In the rows, 128 means zero.
Named moves, each a turn or a mirror, and the order they were made in; the first pair answered
move Y:
[118 118  97 123 116 121 123 122 137 160 147 142 113 108 136 111 122 148
 128  95 133 144 128 104 127 161 108 102  80 130] |-> [168  99 156 153 146 145 143 125 130 131 105 137 125 176 129 143 117 116
 138 140 151 100 135 122 129 137 132 146 146 143]
[106 205 107  95 119 123 175 154 116 130 137 122 144  60 125 119 111 107
 118 129 129 174 131 128 129  91 172 127 135 126] |-> [131 194 139 117 128 141 186 150 114 108 112 114 154  96 118 138 114  88
 117 158 136 149 130 135 132  87 184 158 174 142]
[102 115 157 125 135 159 108 168 140 101 136  87 135 120 102 146 117 128
 125 150 120 128 141 138  95 110 138 179 144 136] |-> [ 81 126 130 111 126 141  97 163 144 108 156  89 125  89 106 128 123 140
 122 132 119 152 144 124  93 119 125 157 111 135]
move E:
[164 190 109 154 145 130 106 145 156 109  98 216 124 139 101 134 165 127
 123 141 138  81 124 143 176 128  90 106 169 133] |-> [143 196 115 164 153 134 107 164 157  88 101 197 134 126  99 151 166 127
 116 161 131  75 134 146 165 123 105 124 177 142]
[105 142  98 111 120 112 112 152 131 140 153 133 112  94 122 121 142 131
 133 131 129 156 134 124 131 141 124 127  94 121] |-> [165  99 134 121 129 121 129 116 129 163 128 147  92 148 121 129 126 127
 130 124 160 118 114 123 141 153 127 134 127 123]
[125  46 160  87 100 139 148 130 172 155 134 116 102 134 172 131 128 140
 123 121 128 155  96 103  96 148 104 152  94 135] |-> [108  52 162  91 102 140 144 148 171 131 138 100 112 118 173 134 127 138
 123 132 115 158 107 108  92 142 114 162  98 136]
move M:
[164 142  85 158  93 140 164 158  77 165 105 126 111 149 111 105  98 127
 109 147 115  92 127 161 158 136 138 119 121 121] |-> [164 143  85 160  98 139 169 158  78 155 103 119 111 153 116 111 100 118
 108 158 109  89 130 171 161 134 149 133 129 125]
[173  83 135 118  91 135 144 125 117 136 105 129 114 164 123 122 115 117
 113 140 130 129 108 149 132 127 125 129 123 130] |-> [166  94 122 119  89 131 149 121 109 141 105 141 113 155 127 107 120 122
 115 127 126 133 104 150 145 127 117 115 110 121]
[119 152 115 134 125 125 127 137 146 138 152 116 123 106 122 124 138 124
 113 129 114 129 126 130 107 125 127 137 129 147] |-> [124 140 119 130 128 129 128 136 145 132 153 110 124 112 121 129 135 127
 111 135 117 130 124 124 108 127 127 142 134 146]
[102 142 137 137 107 108 111 159 115  94 146 100 155  96 133 130 137 146
 145 165 104 146 142 132 105 111 147 156 154 147] |-> [116  93 154 137 116 130 119 145 134 110 157  98 142 106 133 144 118 157
 139 162 117 147 131 126  89 123 153 171 164 153]
Pairs:
Each pair is 2 to 3 moves apart.
[195 110 162 148 147 144 141  98 122 139 111 160 134 189 106 151 134  94
 132 124 165  86 110 143 136 114 129 159 158 122] |-> [161 135 101 118 123 118 127  81 122 186 140 177 114 132 106 114 141 124
 131  65 161 122 100 122 145 138  85  99  86  96] : M, Y
[148 124  99 147 134 133 112 114 123 102 116 171 166 115 138 113 155 126
 120 164 140  94 204 131 132  77 193 157 161 134] |-> [119  93 106 134 145 136 107 118 143 104 150 149 157  89 147 131 134 140
 105 170 143 106 193 117 104  84 199 171 158 145] : Y, M, M
[ 76  96 120 112 124 118 106 142 161 122 182  92 118  71 123 136 105 145
 127 123 117 154 108 118 100 129 133 172 124 147] |-> [ 66 122 119 120 126 119 107 161 156  92 165  92 133  77 121 146 119 132
 136 145 103 151 117 136 109 119 146 182 127 153] : E, Y, E
[ 86 217 142 155 145 133 143 144 146  33 113 102 168  78 133 140 140  94
 120 195  98 120 146 120 135  79 119 180 141 126] |-> [131 179  88 109 113 110 134  69 141 148 150 161 114  55 133  84 124 140
 106  91 133 146 107  80 155 132  42  92  65  81] : E, E, Y
[127 146 114 135  85 118  98 162 106 125  97 122 114 105 114  96 182 136
 142 156  87 135 139 121 153 111 152  81 158 113] |-> [159 125 120 130  82 112 108 133  98 152  98 137 105 125 111  89 175 150
 145 138 104 125 130 115 160 125 133  70 157 105] : E, Y
[201  78 150 152 132 145 168  67 112 159  85 174 131 182 142 108 135 137
 124 151 167  95 138 107 158 119 124 133 150  95] |-> [143 151 145 174 134 135 156 134 108  81  71 136 167 159 138 118 163 111
 129 197 119 107 170 133 155  88 161 159 165 110] : M, M, E
[119 141 138 141 122 135 139 141 124  99 110 132 141 138 105 114 137 141
 149 148 108 136 133 158 129 112 153 126 124 112] |-> [116  98 136 121 122 137 133 122 136 139 146 125 120 113 109 105 120 161
 139 116 126 152 116 137 109 138 130 118 109 115] : M, M, Y
[101 143  77 102 115  91 108 123 144 152 167 138 105  76 126 105 132 143
 128  87 133 145 133 101 132 129 102  79  79 126] |-> [ 73 182  97 133 129 103 102 174 135  80 133 112 140  87 120 129 148 112
 143 150 102 126 162 126 131  95 144 119 112 144] : Y, E
[162  89 126  95 159 140 157 114 116 131 111 148  89 189 126  86 117 124
 151 117 128  64 121 142 138  93 117 163 126 100] |-> [147 127  94  89 136 122 143 123 107 126 109 162  93 163 126  62 128 130
 150 103 115  78 129 141 146  90 102 135  95  83] : M, M, Y
[165  72 166 120 161 138 116  73 121 179 152 132 107 159 119 156 123 113
 118  92 135 113 100 127 140 140 109 124 175 122] |-> [123 144 104 109 132 106 101  90 103 172 157 149 114 112 120 107 148 120
 129  69 111 144 120 130 154 142  81  71 115  99] : Y, M
[104 161 100 106 100  72 124 150 142 108 166 101 138  95 127 105 109 153
 122 126 105 145 124 145 128 155 143 136 109 154] |-> [188 104 135 111 106  90 146  98 132 150 134 136 122 166 130 112 103 151
 118 114 144 103 101 142 145 168 126 137 136 141] : E, Y
[141  64 105 125 103 139 116  73 166 222 178 133  83  85 142 141  99 175
 108  84 169 148  86  65 118 156  91  84  87 118] |-> [226  85 167 180 116 164 155  72 126 176  77 163 114 210 127 159 131 118
 135 142 172  64 106 116 164 127 127 125 172 127] : M, Y, M
[104  99 164 101 126 156 151 115 152 147 157  81 133 106 112 159 108 148
 136 137 146 110 128 133 121 146 162 169 156 133] |-> [103  89 155  90 121 155 146 100 157 171 165  88 121  97 119 149 102 154
 142 114 156 118 125 126 118 159 144 155 144 131] : Y, E, E
[181  87 128 118 114 106 158  94 138 184 104 211 121 173 116 145 142 156
 152 126 185 101  92  97 142 156  95  86 126  99] |-> [ 49 191  93 120 111  87 131 193 147  82 139 138 171  74 126 170 166 138
 155 191 115 156 143 118 110 118 144 122 108 124] : E, E, M
[167  72 134 117 133 127 138  70 144 189 161 140  88 119 117 123 113 154
 104  95 168 152  87 113 123 164  99 112 113 126] |-> [ 77 134 100 113 126 107 113 127 154 128 195 100 109  40 124 120 118 151
 101 123 128 189 117 114 104 150 121 124  82 135] : E, E
[140  74 154 121  94 174 128 116 124 192 201  72 107 114 165 170  97 146
  93 127 136 126 108 105 118 158 131 148 107 135] |-> [100 110 133 116  89 166 115 143 128 166 205  50 128  81 171 168 108 142
  87 145 116 145 119 108 106 144 143 144  98 138] : Y, E
[107  64 155 113 142 172 123 130 153 134 161 103 118 104 139 149  93 143
 108 133 145 137 118 109 118 130 129 146 137 131] |-> [135  61 166 119 141 171 134 119 143 143 148 125 112 127 140 142 100 141
 112 129 160 123 114 113 126 131 127 144 147 129] : E, E, Y
[158  68 191 164 174 155 127 119 126 154 101 144 149 188 114 151 124 109
 145 126 138  97 129 116 139 138 130 148 156 142] |-> [143  71 145 135 149 125 115  99 126 196 126 172 126 143 113 110 124 134
 142  68 142 132 119  95 148 163  94  88  96 115] : M, Y
[128 162 137 152 145 136 141 160 129  87 110 122 148 136 118 143 139 105
 129 155 109 117 147 156 134 109 140 153 155 134] |-> [ 89 133 101 111 130 123 125 136 148 138 167 115 124  77 125 120 116 146
 111 102 118 157 126 124 115 139 106 117 100 121] : M, Y
[ 42 144  79 109 124 131 119 159 143 119 169  99 130  62 140 113 127 122
 130 124 109 176 134 118 108 132 133 125  91 120] |-> [ 45 110 112 117 149 151 126 163 158 109 175  70 133  77 141 142 110 118
 123 151 121 164 122 122  92 136 146 162 120 136] : M, M
[169 143 151 152 135 146 140 142 109 118  95 138 112 160 136 147 132 109
 117 141 140  91 143 142 116 148 146 143 158 134] |-> [111 191 122 143 127 128 124 175 107  93 105 130 126 120 132 134 144 111
 117 144 115 115 159 140 114 137 148 136 131 132] : E, Y
